Each named move below is a turn or a mirror, shown by a few rows before and after it. Which moves, in which order, take the first row of each later pair to the second? The first pair is answered.
rad:
[  5  12 -11   2   6 -10   3   1   4  10   0   7  10 -15   5  -3  26  12] |-> [  7   8  -9   0   5  -8   1   0   5  12   0   7   8 -12   5  -5  29  10]
[ -1  20  -1   9 -30 -23  19  -5 -17 -26 -12   3   2  -2  -4  17 -17  20] |-> [  3  -7  31 -20 -28 -19   2 -14  -7 -24 -16  11 -12   2   6  12   6  15]
[ -1  12  21  10  13 -12   2  19  18   2   2 -32   0  13  48   3  37   8] |-> [ -2  28   3  28  11 -13  12  25  13  -2   4 -38   9  12  40   5  22   9]
fedu:
[ -4  30  -5  33  -9 -28  13  19 -12 -20 -22 -16  -8 -17  -4  10 -20  34] |-> [-11   4  14  11  -9 -36  12  -4  -4 -21 -27  -7  -8 -14 -40  10 -34  25]
[ 10  10  -9  -2  13   8  -9   8  -3  19  19 -11  -2   5  10 -14  23  -7] |-> [  7 -10   5 -20  13   0 -12  -7   5  17  13  -2   0   6 -17 -16  13 -16]
[  7  80   2 -15  39  12 -20  48   0  40  33 -29  -4   1  46 -15  53   7] |-> [-14  -7  53 -87  39  -9 -29 -11  28  32  20   4   0  15 -61 -22  10 -24]
vuz:
[ 15   4  -6  12 -33  16  10 -22  -9   6  -5  46 -32   5  60  10   0   4] |-> [ -3   5  11  23 -43  -9  15 -21 -11 -18 -26  32 -33 -14  29  25 -25  27]
[-20  67 -47  22  30   9  15  19   6  13  42 -29  32  -2 -37 -43 -18  12] |-> [-16  69 -56  25  28  17  17  16   5  19  48 -22  31   2 -20 -46  -8   6]
[  6   2   9   6   1  -3  -5  -3  -3  14   5 -22  -7 -14  19   1   3  15] |-> [  3   0  13   6   0  -7  -5  -1  -4  13   3 -23  -5 -16  14   3   1  17]
[-16  -9  26  -8 -37 -24   0 -16   9 -20 -18  26 -21  -9   5  28 -30  12] |-> [-19 -21  33 -26 -22 -27  -9 -14  14 -18 -12  13  -8  -2 -28  17 -34   2]
Then:
(two moves a pair)
[ -7 -15  -3 -19   1   1   1  -7  13  -1   0   7   5   4 -26  -1 -19   1] |-> [ -8  20 -19  12  -1   5   6  18  -2  -5  -3 -12   4  -6   7   5 -10  20]	fedu, vuz
[  5   3   8   0  26  -9 -21 -10   8   9   5 -11  36   6 -28 -19  16  -9] |-> [ 11  23 -10  21  21   1 -15   0   2  12   7 -10  31   4  13 -14  31  -2]	fedu, vuz
[ -7  45 -42  34 -22  23  25  23 -24  10 -26   0   4   5  36  11   1 -12] |-> [-30   0   1   2 -26  -9  23  -9 -10 -12 -48   1   8  -2 -51  17 -43 -11]	vuz, fedu
[-14 -31  60 -11 -50 -20 -22 -24   6 -48 -47 -13 -18 -26  -4  33 -15  36] |-> [  7  35  17  25 -18   7 -29  38 -12 -27 -12 -60  -3 -28  62  18  33  40]	vuz, fedu
[  7   4  41 -25  22   6 -28  33   4   6   4 -28 -11  -2   9  -8  42   8] |-> [  7  48 -17  30   9   7  -1  47 -13   0  10 -31   7  -7  12  -2  10  14]	vuz, rad
[-12  10  -9   1  -1 -15   4   2   5 -18   5 -35  -4   1 -41  60   5  38] |-> [ -1  21 -22  -2  19  -4  -3  19   5  -3  23 -49   6   7 -30  47  26  28]	vuz, fedu
[  9  -8  30  11 -25 -19   5  28 -14  -8 -12 -36 -51  -3 -25  -5   8  11] |-> [ 11   3   7  17 -14 -15   9  35 -17  -4   3 -46 -34   2 -47 -13  -5   0]	vuz, rad
[-19 -22  19 -10  -3 -11  17 -15  12 -10 -10  17 -20   0 -11  26 -13  10] |-> [-21   7  12  13   2 -13  17  13   0 -17 -11 -10 -16 -13   1  30 -10  24]	fedu, vuz
[  8   5   6 -22 -20  32 -17 -28 -10   9  10  -1  13   5  33 -18  17   0] |-> [  2  -4  -3 -22 -25  22  -4 -42 -10   1   8   5  25  10 -16 -17 -19  -8]	rad, fedu
[ 28   8  19   3   2   3  -7  27 -21   6 -18 -15 -11  -3  38 -11  29  25] |-> [ 17  22   8  21   0 -10   2  35 -27  -5 -24 -29  -1 -13  13  -4   3  35]	rad, vuz
[ 24  18 -38  24 -17   3   4 -18  -1  21  11  34 -13  19  69   3   7   0] |-> [-15  14   2  36 -24 -44   7 -13  -5 -23 -27  -6  -8 -17 -11  29 -47  40]	vuz, vuz
[-16  25   3  13  16   1  -8  52 -32  12  18 -64  10 -32   0 -19  37  15] |-> [-10   9  19  -5  21   8 -17  45 -24  19  18 -56   0 -27  14 -24  56   7]	vuz, rad
[ 11 -48  39 -37   9  13 -25 -21   7  13  -1  22 -29   2  39  -5  43  -5] |-> [ -1 -33  45  -7 -17  -2 -10 -23  -2 -13 -26  22 -42 -15  47  21  25  27]	vuz, vuz
[ -6  25  -9  36 -28 -13  22  -6  -3 -14 -14  22 -10 -15  18  20 -23  14] |-> [-17  -4  13  -4   8 -24   5  -3   8 -12  -1 -12  15 -10 -60   0 -32  -2]	vuz, vuz
[ -7 -24 -43  -2  36  -9  -7 -16  -6  11  34 -23  44  37 -28  -4  -4 -46] |-> [  6 -36 -11 -26  43   1 -27 -12   2  17  31 -21  23  37  14  -7  40 -43]	fedu, rad
